In the data rows, 128 means zero.
The table:
[137 169 148 160  98 169 118 103 123 128 174 135  87 130 154 166]
[137 161 144 162 100 149 120  94 114 142 169 122  94 127 148 171]
[116  84 103 109 142  98 152 128 132 125  71  99 161 115  98 105]
[137 137 115 131 163 120 106 136 126 141 136 147 125 113 120 144]
[130  98 128 117  83 110 138 122 119 166  86  83 171 131 100 117]
[113 121 135  90 159 115 110 158 130 117 127 141 150 136 114 106]
[116 142 148 148 109 173 131  77 135 110 166 133  95 123 146 145]
[114  81 122 103  85 114 164  96 122 131  89  78 162 133 100 105]
[138 110 118 141  94 110 149 140 129 103  83 104 152 146 153 117]
[138 134 121 135 133 116 127 132 129 172 126 116 129 115 120 133]
[132 119 114 142 129 130 133 116 152 118 108 154 106 115 130 146]
[124 161 146 121 163 145 100 145 137 112 172 174 106 127 138 137]
[106  97 117  85 125  84 163 151 160 143  76 127 146 131  88 103]
[116 169 139 133 136 148 150 137 168 132 157 173  64 118 131 151]
[115 117 131  93 158 102 112 162 131 122 119 136 162 137 111 101]
[120 148 140 114 140 124 114 129 131  94 150 156 111 132 127 129]
[128 114 129 128  99 122 129 112 104 161 110  92 148 136 109 123]
[107  73 120  97  90 109 173  96 122 141  74  69 162 139  97  97]
[110 118 127  99 138 115 146 154 165 135 107 138 131 130  98 115]
[150 150 128 160 139 154 104 102  94 102 167 144 103 127 171 150]
[115 131 127 109 147 135 129 158 159 139 131 159 124 119 108 112]
[139 146 132 148 110 131 132 124 119 176 136 113 115 120 124 142]
[148 196 135 170 151 160 108 124 138 150 194 176  64 104 156 176]
[114 114 130 116 111 124 122 136 147  78 122 134 128 145 102 114]
[139 134 117 127 152 111 120 139 126 156 117 129 141 114 120 133]
[131 107 116 138 135 116 109 110  77 109 109 105 167 141 137 121]
[123 140 149 127 100 169 156  86 136 125 152 117  92 132 134 138]
[113 128 134 101 128 112 159 149 173 135 103 140 118 125 104 122]
[122 158 144 112 157 139 124 149 160 120 148 165 106 123 127 136]
[119  67  86 102 137  89 160 118 114 124  53  93 181 127  90  98]
[146 151 131 155 128 140 123 128 133 165 152 136 101 111 135 139]
[124  74 126 111  98 113 131 131 101 125  88  79 192 153 120  88]
[144 176 132 158 159 155 101 130 135 142 183 168  89 100 145 164]
[141 147 129 148 120 122 133 124 122 173 146 119 111 119 128 139]
[112 118 133 124  88 132 168  92 127 133 126 100 110 130 139 136]
[132 107 117 151 117 141 110 108 103  97 113 105 156 124 133 139]
[144 154 149 170 116 180 108 121 110  97 186 144 100 143 180 146]
[119 152 139 105 127 110 159 144 164 125 136 150  90 139 122 141]
[124 108 102 119 146  97 144 156 142 145  93 133 134 130 118 108]
[104  71 113  68 132  72 160 164 162 145  42  96 186 133  70  85]
[112 128 134  99 139 116 151 148 167 141 107 150 116 123 102 124]
[140 130 130 161 109 136 122 131 112  99 134 124 124 144 168 132]
[145 150 132 141 137 127 120 136 132 166 139 135 117 112 130 136]
[125 134  96 173 138 135 136 107 145  91 149 143  88 105 142 163]
[145 139 125 159 142 158 116 102 117 101 156 140 106 118 156 156]
[142 132 120 143 130 116 130 137 125 171 129 113 133 120 112 124]
[146 192 148 172 121 160 117 113 121 169 198 155  55 109 159 175]
[116 120 133 131  86 140 159 100 133 125 126 107 119 139 143 128]
[142 146 121 177  97 149 134 132 121  94 149 136  92 141 172 148]
[136 107 112 151 119 132 104 111  94  93 124 100 153 140 141 131]
[148 154 132 173 132 160  95 102  92  90 169 139 111 129 167 158]
[133 117 124 134 112 117 134 135 123 175 113 102 144 119 105 120]
[122 117 138 124 102 124 145 114 113 133 117 100 141 142 145 119]
[115 105 124  90 159 101 119 162 133 131 104 133 172 138  92  93]
[135 140 117 160 144 154 128  97 125 103 156 145  89 115 146 161]
[141 121 122 152 126 144 100 110  87 104 138 126 136 138 148 135]
[109 111 127  85 141 108 144 155 164 140  98 134 150 124  89 116]
[110  67 117  71 147  84 135 174 149 130  58 105 202 139  72  69]
[130 167 148 155  92 168 154  84 136 121 176 138  59 125 165 163]
[110 113 134  96 146 105 110 147 125 109 120 128 159 143 105  98]
[141 167 131 156 165 156  98 133 135 125 168 168  95 102 139 165]
[119 143 138 111 164 118 101 138 121 111 151 157 131 126 131 120]
[128 166 153 127 160 155  93 145 136 102 191 180  95 128 145 136]
[123 157 140 115 148 150 116 153 153 112 163 168 104 136 125 133]
[127 112 130 135 106 136 131 115 110 122 134 108 133 148 151 121]
[134 125 111 125 158 120 118 149 127 151 118 122 148 114 110 121]
Each group is a hidden curve, and its rows are points along it. There are 4 groups. The rows also spread widely along one direction, which tells nothing about the groups.
More rows, each followed by its group:
[119 137 133 119 127 128 128 122 137  90 132 147 106 138 129 124] yarn
[145 163 134 162 116 154 122 120 106 101 163 139 109 137 188 148] clay
[113 127 132 103 150 120 123 159 153 123 123 149 138 127 107 116] yarn
[113 111 142  88 130 111 130 139 126 101 106 132 147 140 102 106] yarn
[127 102 126 132 112 127 122 126 101 118 126 102 162 148 148 113] clay
[131 164 145 159  94 157 125 113 122 148 168 129  86 121 149 162] nest
[141 130 138 145 123 140 117 124  95 112 139 122 141 145 167 125] clay
[112  79 129 105  85 110 160 114 113 141  87  79 165 151 117  92] clay
[137 164 134 155 109 145 123 112 121 165 165 130  93 122 143 157] nest
[136 119 115 161 106 136 130 133 115 106 126 119 130 144 162 126] clay
[135 121 135 143 118 139 119 134 104 103 130 110 144 143 167 122] clay
[136 150 140 142  95 142 125 110 118 164 147 123 106 120 136 155] nest
[126  70 111  94 113  75 151 147 116 193  46  63 205 128  77  81] nest
[124 136 139 114 136 136 109 132 125  99 154 152 122 137 128 122] yarn
[138 111 114 118 134 106 130 147 126 174 106 107 153 117 104 116] nest
[136  98 129 122 105 106 143 130 118 180  87  90 159 131 108 111] nest
[115 128 127 105 128 111 155 143 166 137 105 146 118 127 110 127] yarn
[119 160 140 123 141 140 109 116 126  89 170 165  84 136 133 137] yarn
[146 138 120 159 142 147  99 104  94  96 157 132 127 130 167 142] salt
[115  60  96  96 133  81 159 146 139 145  46  92 184 121  89  91] salt
[133  95 101 105 156  92 111 146 129 137  83 107 181 121  90 103] nest
[133  66 111  98 132  86 129 125  87 115  61  76 213 141 116  88] salt
[109  83 122  75 149  80 122 158 118 120  82 112 200 143  90  79] yarn
[140 128 114 123 147 112 122 145 126 163 116 120 140 118 111 124] nest
[118 116 136 135  76 138 160 102 135 128 124 101 111 142 134 127] clay
[135 106 110 114 139 106 124 143 124 173  97 109 160 117  97 110] nest
[132 139 149 147 113 148 126 110 111 114 158 124 117 139 168 137] clay
[126 161 147 112 164 135  98 150 132 106 165 167 120 131 138 129] yarn
[121 141 143 105 148 124 112 136 126  95 144 145 135 136 128 116] yarn
[113 122 126 105 120 111 133 118 132  90 114 133 124 140 108 120] yarn
[109  97 123  89 142 105 142 161 164 130  85 124 160 125  93 100] yarn
[128  93 128 114  96  99 147 133 115 175  89  80 175 128 103 109] nest
[154 195 139 168 157 160  97 122 140 143 200 175  61 105 163 172] nest
[148 218 136 176 160 164 115 141 148 135 212 213  16 112 186 178] salt
[136 137 117 153 137 148 123  95 122 102 147 141 103 113 148 151] salt
[116 131 148 131 107 150 134  78 126 107 144 112 115 124 133 138] clay
[138 115 120 136 131 129 119 105  93 108 117 114 148 127 144 116] salt
[149 189 159 184 121 199  98 115 108  95 212 173  66 135 206 172] clay
[138 110 121 142 106 131 107 107 104 101 115 102 166 130 131 125] salt
[114 103 131  87 155 108 121 166 142 130  99 129 168 135  96  99] yarn
[136 121 109 133 139 122 144 144 153 128 111 140 117 124 125 120] salt
[113 117 126 102 132 115 154 150 173 133  96 138 126 119  94 124] yarn
[147 166 131 145 164 151 100 134 130 132 167 164 100 101 144 158] nest
[132 103 105 128 129 138 132 104 113 111 105 106 152 122 130 124] salt
[146 167 133 151 121 141 125 127 132 171 159 142  89 114 137 152] nest
[119 123 131 134  94 136 152 105 124 130 134 113 113 135 144 132] clay
[116  70 102  88 157  73 116 155 122 144  40  90 227 127  61  87] nest
[120 170 144 123 143 152 143 132 178 126 153 175  67 115 135 150] yarn
